128 stands for zero in the data rows.
Each row has a hidden score. How much does it go up from the first row of each pair to the second? 15 means little or no change, 30 a big rise and 0 a big fall. The score is a weighted sum of the row's numbers plus the product of two more (or one squared), each taken from its middle value.
[156 150 150 109 108 134 114 112 104 149 128 137 142 148 140 132 154]
[120 94 86 132 134 115 120 119 124 110 123 90 109 125 98 114 136] ~ 11
[128 156 144 89 117 134 123 117 107 166 160 172 99 121 163 139 104]
[147 117 122 148 114 141 107 131 128 109 99 97 135 149 114 113 143] ~ 17
[103 127 106 81 131 81 150 98 120 158 195 177 96 105 128 152 115]
[124 121 136 144 135 109 124 146 137 118 113 110 147 121 117 124 127] ~ 15
[135 146 137 71 117 85 123 96 89 175 172 159 123 122 136 146 146]
[120 94 86 132 134 115 120 119 124 110 123 90 109 125 98 114 136] ~ 14
[135 146 137 71 117 85 123 96 89 175 172 159 123 122 136 146 146]
[149 173 162 75 123 146 133 97 82 180 152 164 135 136 166 144 157] ~ 24
[112 114 134 144 152 108 106 166 123 122 97 81 132 100 122 109 104]
[149 173 162 75 123 146 133 97 82 180 152 164 135 136 166 144 157] ~ 28
[126 153 147 123 152 191 144 133 114 139 113 130 124 123 166 123 124]
[126 145 143 109 148 140 138 123 106 148 129 128 135 118 146 130 139] ~ 11
[154 161 174 123 146 174 112 139 86 148 79 90 164 135 158 113 160]
[130 136 136 136 144 163 136 133 123 124 107 113 137 129 139 121 137] ~ 13
[126 153 147 123 152 191 144 133 114 139 113 130 124 123 166 123 124]
[137 126 124 126 101 119 113 123 134 128 139 145 114 140 125 130 118] ~ 7
[136 115 134 163 130 122 120 148 144 101 92 92 160 136 107 118 141]
[141 118 110 129 80 111 110 114 147 120 152 159 103 152 115 134 114] ~ 16
[126 154 146 96 125 137 127 122 109 162 151 163 108 119 161 137 109]
[130 136 136 136 144 163 136 133 123 124 107 113 137 129 139 121 137] ~ 20
[141 90 92 154 90 113 82 133 141 96 110 95 101 149 93 106 114]
[154 161 174 123 146 174 112 139 86 148 79 90 164 135 158 113 160] ~ 24
[116 137 136 145 136 156 149 142 153 118 127 151 125 124 144 133 105]
[126 145 143 109 148 140 138 123 106 148 129 128 135 118 146 130 139] ~ 18
[57 61 35 132 162 55 190 105 181 91 198 147 85 86 69 148 105]
[136 141 141 115 132 136 126 123 109 143 125 126 136 129 139 128 141] ~ 19
[120 94 86 132 134 115 120 119 124 110 123 90 109 125 98 114 136]
[120 162 153 108 149 186 136 136 106 156 126 146 106 113 180 125 102] ~ 16
[146 106 123 160 112 102 110 136 143 98 99 91 162 148 90 119 155]
[127 142 142 101 114 105 111 128 114 157 153 157 110 119 145 135 103] ~ 13
[98 134 131 135 170 159 163 144 139 125 125 132 124 102 147 129 108]
[126 154 146 96 125 137 127 122 109 162 151 163 108 119 161 137 109] ~ 13
[141 113 106 135 93 123 109 117 138 114 134 133 108 150 112 125 125]
[137 126 124 126 101 119 113 123 134 128 139 145 114 140 125 130 118] ~ 15
[137 131 131 138 130 157 128 130 126 121 109 115 134 138 133 121 138]
[136 160 135 80 119 161 140 93 98 168 166 177 99 134 166 142 131] ~ 20
[130 136 136 136 144 163 136 133 123 124 107 113 137 129 139 121 137]
[139 121 120 139 102 127 116 125 142 116 129 136 121 146 119 127 124] ~ 11
[59 41 3 145 129 67 171 104 201 71 204 157 41 102 60 140 73]
[124 121 136 144 135 109 124 146 137 118 113 110 147 121 117 124 127] ~ 18
[141 90 92 154 90 113 82 133 141 96 110 95 101 149 93 106 114]
[122 107 113 167 119 128 130 145 168 92 115 123 128 135 109 124 111] ~ 17
[101 132 121 114 160 130 169 119 132 136 154 149 124 105 137 142 126]
[127 167 148 63 135 124 148 94 87 186 179 181 117 115 165 152 139] ~ 17
[116 137 136 145 136 156 149 142 153 118 127 151 125 124 144 133 105]
[122 107 113 167 119 128 130 145 168 92 115 123 128 135 109 124 111] ~ 15
[57 61 35 132 162 55 190 105 181 91 198 147 85 86 69 148 105]
[59 41 3 145 129 67 171 104 201 71 204 157 41 102 60 140 73] ~ 13
[126 153 147 123 152 191 144 133 114 139 113 130 124 123 166 123 124]
[141 118 110 129 80 111 110 114 147 120 152 159 103 152 115 134 114] ~ 9
[126 148 153 137 160 171 154 139 125 129 104 120 155 123 150 128 142]
[75 75 69 149 170 72 177 127 171 90 155 116 124 93 76 137 123] ~ 6
[128 156 144 89 117 134 123 117 107 166 160 172 99 121 163 139 104]
[139 121 120 139 102 127 116 125 142 116 129 136 121 146 119 127 124] ~ 16
[147 114 114 140 89 126 97 125 136 113 122 124 112 153 114 119 122]
[125 117 131 128 115 72 105 141 132 130 135 125 132 119 111 129 113] ~ 18
[125 117 131 128 115 72 105 141 132 130 135 125 132 119 111 129 113]
[207 201 211 112 71 222 65 131 75 170 78 138 144 186 197 113 145] ~ 18
[57 61 35 132 162 55 190 105 181 91 198 147 85 86 69 148 105]
[154 161 174 123 146 174 112 139 86 148 79 90 164 135 158 113 160] ~ 24
[126 145 143 109 148 140 138 123 106 148 129 128 135 118 146 130 139]
[135 146 137 71 117 85 123 96 89 175 172 159 123 122 136 146 146] ~ 12
[96 98 109 156 163 93 153 148 158 99 122 103 146 102 97 128 124]
[140 97 105 177 87 140 85 153 163 83 96 105 102 154 106 104 92] ~ 16
[128 149 149 114 152 155 134 132 103 147 115 119 136 117 153 124 135]
[59 41 3 145 129 67 171 104 201 71 204 157 41 102 60 140 73] ~ 7
[66 68 64 167 186 82 193 135 185 73 144 104 134 88 70 135 126]
[97 136 137 152 154 143 181 147 177 112 142 170 139 110 141 147 101] ~ 16
[111 158 168 99 180 139 129 150 81 170 111 105 138 86 168 120 120]
[141 113 106 135 93 123 109 117 138 114 134 133 108 150 112 125 125] ~ 17
[136 115 134 163 130 122 120 148 144 101 92 92 160 136 107 118 141]
[136 160 135 80 119 161 140 93 98 168 166 177 99 134 166 142 131] ~ 23
[129 147 149 83 185 168 92 138 29 177 79 42 118 93 165 90 144]
[121 116 98 115 130 117 153 97 132 125 158 143 119 131 112 140 148] ~ 15
[128 108 130 181 147 120 144 152 162 85 87 86 182 133 95 122 155]
[111 100 102 167 128 88 179 122 196 82 151 155 160 135 83 153 143] ~ 17
[142 141 143 123 136 152 122 126 104 137 107 107 142 134 139 120 151]
[126 153 147 123 152 191 144 133 114 139 113 130 124 123 166 123 124] ~ 17
[116 137 136 145 136 156 149 142 153 118 127 151 125 124 144 133 105]
[130 107 134 177 143 98 138 152 160 89 90 85 190 132 88 125 159] ~ 17
[157 152 151 95 114 120 120 100 92 159 137 136 152 145 136 137 173]
[126 108 122 165 137 134 117 154 144 98 89 85 140 128 110 110 124] ~ 7
[107 145 116 85 149 145 170 95 114 157 178 176 98 111 154 148 126]
[112 114 134 144 152 108 106 166 123 122 97 81 132 100 122 109 104] ~ 2
[120 162 153 108 149 186 136 136 106 156 126 146 106 113 180 125 102]
[118 155 145 86 129 133 120 126 101 171 157 165 92 108 168 134 92] ~ 10
[127 167 148 63 135 124 148 94 87 186 179 181 117 115 165 152 139]
[140 97 105 177 87 140 85 153 163 83 96 105 102 154 106 104 92] ~ 8
[126 148 153 137 160 171 154 139 125 129 104 120 155 123 150 128 142]
[91 80 108 188 188 75 167 163 174 73 94 62 190 96 68 124 151] ~ 8
[126 154 146 96 125 137 127 122 109 162 151 163 108 119 161 137 109]
[116 137 136 145 136 156 149 142 153 118 127 151 125 124 144 133 105] ~ 16
[149 173 162 75 123 146 133 97 82 180 152 164 135 136 166 144 157]
[97 136 137 152 154 143 181 147 177 112 142 170 139 110 141 147 101] ~ 7
[149 173 162 75 123 146 133 97 82 180 152 164 135 136 166 144 157]
[127 140 141 100 116 101 111 127 112 157 151 151 112 118 142 134 108] ~ 3
[121 116 98 115 130 117 153 97 132 125 158 143 119 131 112 140 148]
[141 90 92 154 90 113 82 133 141 96 110 95 101 149 93 106 114] ~ 6
[109 150 155 101 155 121 127 145 104 163 136 136 120 93 160 130 100]
[124 123 129 137 120 110 126 136 144 122 133 138 129 127 122 132 115] ~ 18
[101 132 121 114 160 130 169 119 132 136 154 149 124 105 137 142 126]
[139 121 120 139 102 127 116 125 142 116 129 136 121 146 119 127 124] ~ 11
[141 113 106 135 93 123 109 117 138 114 134 133 108 150 112 125 125]
[117 142 143 131 140 142 149 137 140 131 134 151 133 119 146 137 115] ~ 16
[131 103 120 183 138 136 133 151 161 80 83 82 164 139 96 115 146]
[141 113 106 135 93 123 109 117 138 114 134 133 108 150 112 125 125] ~ 13
[146 106 123 160 112 102 110 136 143 98 99 91 162 148 90 119 155]
[150 174 158 69 117 145 133 90 81 184 162 174 126 138 168 146 154] ~ 24
[103 127 106 81 131 81 150 98 120 158 195 177 96 105 128 152 115]
[158 123 142 168 103 145 94 150 140 101 78 92 152 158 116 109 138] ~ 17
[200 98 98 149 28 148 12 119 106 101 77 70 86 203 97 82 133]
[136 141 141 115 132 136 126 123 109 143 125 126 136 129 139 128 141] ~ 21
[126 153 147 123 152 191 144 133 114 139 113 130 124 123 166 123 124]
[147 117 122 148 114 141 107 131 128 109 99 97 135 149 114 113 143] ~ 9
[137 131 131 138 130 157 128 130 126 121 109 115 134 138 133 121 138]
[127 142 142 101 114 105 111 128 114 157 153 157 110 119 145 135 103] ~ 10
[107 145 116 85 149 145 170 95 114 157 178 176 98 111 154 148 126]
[103 127 106 81 131 81 150 98 120 158 195 177 96 105 128 152 115] ~ 4
[136 160 135 80 119 161 140 93 98 168 166 177 99 134 166 142 131]
[140 120 134 157 115 108 132 134 155 104 116 124 165 145 104 133 148] ~ 9
[98 134 131 135 170 159 163 144 139 125 125 132 124 102 147 129 108]
[150 174 158 69 117 145 133 90 81 184 162 174 126 138 168 146 154] ~ 23
[126 148 153 137 160 171 154 139 125 129 104 120 155 123 150 128 142]
[140 120 134 157 115 108 132 134 155 104 116 124 165 145 104 133 148] ~ 10
[129 147 149 83 185 168 92 138 29 177 79 42 118 93 165 90 144]
[136 141 141 115 132 136 126 123 109 143 125 126 136 129 139 128 141] ~ 10
[109 150 155 101 155 121 127 145 104 163 136 136 120 93 160 130 100]
[207 201 211 112 71 222 65 131 75 170 78 138 144 186 197 113 145] ~ 22
[150 174 158 69 117 145 133 90 81 184 162 174 126 138 168 146 154]
[141 113 106 135 93 123 109 117 138 114 134 133 108 150 112 125 125] ~ 5
[101 132 121 114 160 130 169 119 132 136 154 149 124 105 137 142 126]
[126 153 136 94 132 163 134 114 103 159 147 156 99 122 165 132 115] ~ 14
[131 103 120 183 138 136 133 151 161 80 83 82 164 139 96 115 146]
[126 154 146 96 125 137 127 122 109 162 151 163 108 119 161 137 109] ~ 12
[135 146 137 71 117 85 123 96 89 175 172 159 123 122 136 146 146]
[75 75 69 149 170 72 177 127 171 90 155 116 124 93 76 137 123] ~ 13
[107 145 116 85 149 145 170 95 114 157 178 176 98 111 154 148 126]
[146 106 123 160 112 102 110 136 143 98 99 91 162 148 90 119 155] ~ 6
[154 161 174 123 146 174 112 139 86 148 79 90 164 135 158 113 160]
[180 182 208 127 110 173 87 150 90 157 73 112 177 155 171 117 151] ~ 10
[137 131 131 138 130 157 128 130 126 121 109 115 134 138 133 121 138]
[112 114 134 144 152 108 106 166 123 122 97 81 132 100 122 109 104] ~ 8
[180 182 208 127 110 173 87 150 90 157 73 112 177 155 171 117 151]
[163 100 96 152 79 141 86 115 133 96 102 96 113 173 97 107 145] ~ 14
[112 114 134 144 152 108 106 166 123 122 97 81 132 100 122 109 104]
[109 150 155 101 155 121 127 145 104 163 136 136 120 93 160 130 100] ~ 15
[97 136 137 152 154 143 181 147 177 112 142 170 139 110 141 147 101]
[154 161 174 123 146 174 112 139 86 148 79 90 164 135 158 113 160] ~ 20
[124 123 129 137 120 110 126 136 144 122 133 138 129 127 122 132 115]
[141 118 110 129 80 111 110 114 147 120 152 159 103 152 115 134 114] ~ 16
[112 114 134 144 152 108 106 166 123 122 97 81 132 100 122 109 104]
[142 141 143 123 136 152 122 126 104 137 107 107 142 134 139 120 151] ~ 23
[157 152 151 95 114 120 120 100 92 159 137 136 152 145 136 137 173]
[137 131 131 138 130 157 128 130 126 121 109 115 134 138 133 121 138] ~ 12
[103 127 106 81 131 81 150 98 120 158 195 177 96 105 128 152 115]
[116 137 136 145 136 156 149 142 153 118 127 151 125 124 144 133 105] ~ 16
[135 142 146 122 127 134 125 130 119 139 124 132 138 130 140 130 132]
[97 136 137 152 154 143 181 147 177 112 142 170 139 110 141 147 101] ~ 16
[66 68 64 167 186 82 193 135 185 73 144 104 134 88 70 135 126]
[141 118 110 129 80 111 110 114 147 120 152 159 103 152 115 134 114] ~ 15
[127 167 148 63 135 124 148 94 87 186 179 181 117 115 165 152 139]
[158 123 142 168 103 145 94 150 140 101 78 92 152 158 116 109 138] ~ 10
[200 98 98 149 28 148 12 119 106 101 77 70 86 203 97 82 133]
[127 167 148 63 135 124 148 94 87 186 179 181 117 115 165 152 139] ~ 25
[156 150 150 109 108 134 114 112 104 149 128 137 142 148 140 132 154]
[117 142 143 131 140 142 149 137 140 131 134 151 133 119 146 137 115] ~ 12
[120 94 86 132 134 115 120 119 124 110 123 90 109 125 98 114 136]
[139 121 120 139 102 127 116 125 142 116 129 136 121 146 119 127 124] ~ 15
[131 103 120 183 138 136 133 151 161 80 83 82 164 139 96 115 146]
[129 147 149 83 185 168 92 138 29 177 79 42 118 93 165 90 144] ~ 20
[128 156 144 89 117 134 123 117 107 166 160 172 99 121 163 139 104]
[118 155 145 86 129 133 120 126 101 171 157 165 92 108 168 134 92] ~ 13
[120 162 153 108 149 186 136 136 106 156 126 146 106 113 180 125 102]
[110 67 48 158 86 111 105 126 177 78 149 132 51 139 86 115 72] ~ 11
[141 90 92 154 90 113 82 133 141 96 110 95 101 149 93 106 114]
[127 142 142 101 114 105 111 128 114 157 153 157 110 119 145 135 103] ~ 16
[136 117 126 161 119 125 137 134 159 98 113 122 156 145 106 130 144]
[118 155 145 86 129 133 120 126 101 171 157 165 92 108 168 134 92] ~ 9
[136 160 135 80 119 161 140 93 98 168 166 177 99 134 166 142 131]
[140 120 134 157 115 108 132 134 155 104 116 124 165 145 104 133 148] ~ 9
[111 100 102 167 128 88 179 122 196 82 151 155 160 135 83 153 143]
[127 167 148 63 135 124 148 94 87 186 179 181 117 115 165 152 139] ~ 17
[107 145 116 85 149 145 170 95 114 157 178 176 98 111 154 148 126]
[59 41 3 145 129 67 171 104 201 71 204 157 41 102 60 140 73] ~ 1
[124 123 129 137 120 110 126 136 144 122 133 138 129 127 122 132 115]
[126 145 143 109 148 140 138 123 106 148 129 128 135 118 146 130 139] ~ 19
[110 67 48 158 86 111 105 126 177 78 149 132 51 139 86 115 72]
[127 142 142 101 114 105 111 128 114 157 153 157 110 119 145 135 103] ~ 16
[152 123 135 139 112 125 96 134 116 122 99 94 143 145 116 114 145]
[147 114 114 140 89 126 97 125 136 113 122 124 112 153 114 119 122] ~ 14
[107 145 116 85 149 145 170 95 114 157 178 176 98 111 154 148 126]
[140 97 105 177 87 140 85 153 163 83 96 105 102 154 106 104 92] ~ 4
[101 132 121 114 160 130 169 119 132 136 154 149 124 105 137 142 126]
[137 131 131 138 130 157 128 130 126 121 109 115 134 138 133 121 138] ~ 14
[128 108 130 181 147 120 144 152 162 85 87 86 182 133 95 122 155]
[109 150 155 101 155 121 127 145 104 163 136 136 120 93 160 130 100] ~ 9
[121 116 98 115 130 117 153 97 132 125 158 143 119 131 112 140 148]
[126 108 122 165 137 134 117 154 144 98 89 85 140 128 110 110 124] ~ 7
[126 154 146 96 125 137 127 122 109 162 151 163 108 119 161 137 109]
[129 147 149 83 185 168 92 138 29 177 79 42 118 93 165 90 144] ~ 23
[135 142 146 122 127 134 125 130 119 139 124 132 138 130 140 130 132]
[126 148 153 137 160 171 154 139 125 129 104 120 155 123 150 128 142] ~ 22
[131 141 144 115 148 159 110 138 90 147 101 95 122 117 152 110 126]
[101 132 121 114 160 130 169 119 132 136 154 149 124 105 137 142 126] ~ 19
[137 126 124 126 101 119 113 123 134 128 139 145 114 140 125 130 118]
[124 123 129 137 120 110 126 136 144 122 133 138 129 127 122 132 115] ~ 15
[126 153 147 123 152 191 144 133 114 139 113 130 124 123 166 123 124]
[139 121 120 139 102 127 116 125 142 116 129 136 121 146 119 127 124] ~ 8
